(in the rows, 128 means zero)
Each path below is one point turned by a fixed rotation once a step. After each direction that follows a path, write how fast that rotation turns it, in degrees each step (0 if it stays still).
Each turn is a multiple of 5 degrees from 10 to 175, or 0.
Each row of a path follows its step; steps can be skipped.
Rotation 1:
step 0: [158,133,150,119,112,153,111,109,122,127,142,107,123,137,132,133,128,117,134,122,142,94,134,126,118,89,144,164,121,81,131,139,109,121,161,141,140,170,74,128,112,112,117,107,108,100,91,123,134,154,163,151,149,106]
step 1: [123,145,138,123,78,153,128,126,106,91,188,133,148,114,153,146,130,129,138,135,177,142,115,144,122,118,163,134,141,119,126,134,99,157,125,99,103,129,103,178,108,130,100,115,115,133,100,132,123,132,139,111,139,155]
step 2: [163,151,113,102,123,140,155,96,133,116,158,156,144,126,83,161,117,102,146,103,139,138,149,158,131,103,146,155,104,126,107,130,154,183,103,139,102,127,126,144,141,132,115,135,116,163,108,113,141,96,141,130,123,114]
step 3: [129,98,154,125,113,163,134,125,136,121,123,158,157,115,106,116,119,150,155,135,124,102,112,155,128,118,128,168,94,121,142,120,192,128,127,138,126,90,130,168,119,99,115,116,138,124,116,87,127,125,155,153,166,116]
step 4: [120,131,152,137,114,144,124,183,135,126,97,160,110,133,140,141,149,139,121,106,148,123,129,147,175,133,128,166,101,111,145,148,134,133,123,112,118,130,153,146,127,153,74,131,133,132,67,135,131,123,142,162,140,134]
step 5: [140,117,140,116,140,162,134,141,143,152,122,138,139,106,111,130,180,87,137,127,165,131,142,137,158,119,165,152,149,134,154,167,142,111,105,130,132,174,94,137,157,127,145,123,108,103,89,132,133,102,130,152,133,143]
step 6: [114,112,149,162,118,176,144,92,123,105,155,118,149,112,120,146,149,127,121,129,166,132,102,126,175,107,137,121,133,104,137,145,126,124,120,108,140,127,116,172,159,158,141,142,105,138,142,121,140,132,94,147,178,100]
step 7: [110,143,151,133,122,141,129,73,93,112,139,136,123,131,110,142,108,133,125,109,122,140,139,123,181,120,116,121,85,103,115,102,143,145,101,130,127,144,95,123,109,137,144,162,135,118,74,153,143,101,136,157,161,142]
step 8: [152,130,160,106,122,137,112,128,119,111,159,119,140,128,111,135,130,155,132,151,134,130,156,160,166,100,154,154,140,94,151,108,118,101,148,127,114,105,131,113,119,91,151,133,169,118,100,110,116,79,151,134,169,137]
step 9: [109,142,138,154,130,123,109,131,112,142,150,114,143,125,84,145,150,116,123,125,145,148,140,174,149,130,148,164,109,128,158,142,106,157,127,113,131,79,160,131,119,127,109,112,99,138,104,124,87,112,106,119,168,166]
step 10: [126,127,134,99,107,142,125,115,142,160,158,116,126,121,103,145,126,101,136,96,146,147,152,129,137,121,81,151,95,128,140,149,167,109,122,163,123,107,117,128,156,137,109,101,106,101,122,141,104,79,96,162,139,132]
Directions:
[142,130,125,128,130,139,123,131,122,128,122,122,131,128,136,131,139,128,124,133,129,131,122,131,126,141,130,135,132,125,134,119,121,120,130,128,124,121,120,113,124,131,126,126,132,138,112,124,121,138,131,134,121,135]
90
[137,128,121,125,128,137,124,123,135,141,128,130,135,141,123,123,125,123,127,129,127,119,138,128,131,136,114,123,137,128,125,130,127,135,124,128,121,135,122,118,129,118,124,138,119,119,127,125,126,117,139,134,126,124]
140
[125,133,124,116,129,129,133,133,123,126,125,129,106,131,134,134,123,128,141,123,133,137,127,122,133,133,131,128,136,123,123,129,139,123,127,135,113,133,128,126,130,122,129,135,127,133,124,128,129,116,120,124,121,138]
125
[134,132,111,126,138,111,127,128,119,134,127,132,126,115,123,132,134,122,124,127,123,137,125,131,137,124,120,133,116,129,119,129,122,127,123,130,128,135,123,130,117,132,124,124,127,128,124,137,132,121,132,136,120,121]
140
[124,135,120,126,131,123,135,119,130,132,123,122,128,130,127,131,126,120,127,131,129,126,124,123,135,121,125,125,132,119,142,119,131,129,131,118,125,118,133,132,136,127,123,118,127,120,130,124,145,133,139,134,119,143]
0
[127,133,130,132,132,131,136,122,134,121,118,126,126,131,113,130,127,122,130,107,122,126,143,127,122,134,137,132,124,124,121,123,131,133,125,130,139,134,124,116,130,130,128,119,129,123,120,138,130,133,126,124,123,133]
145
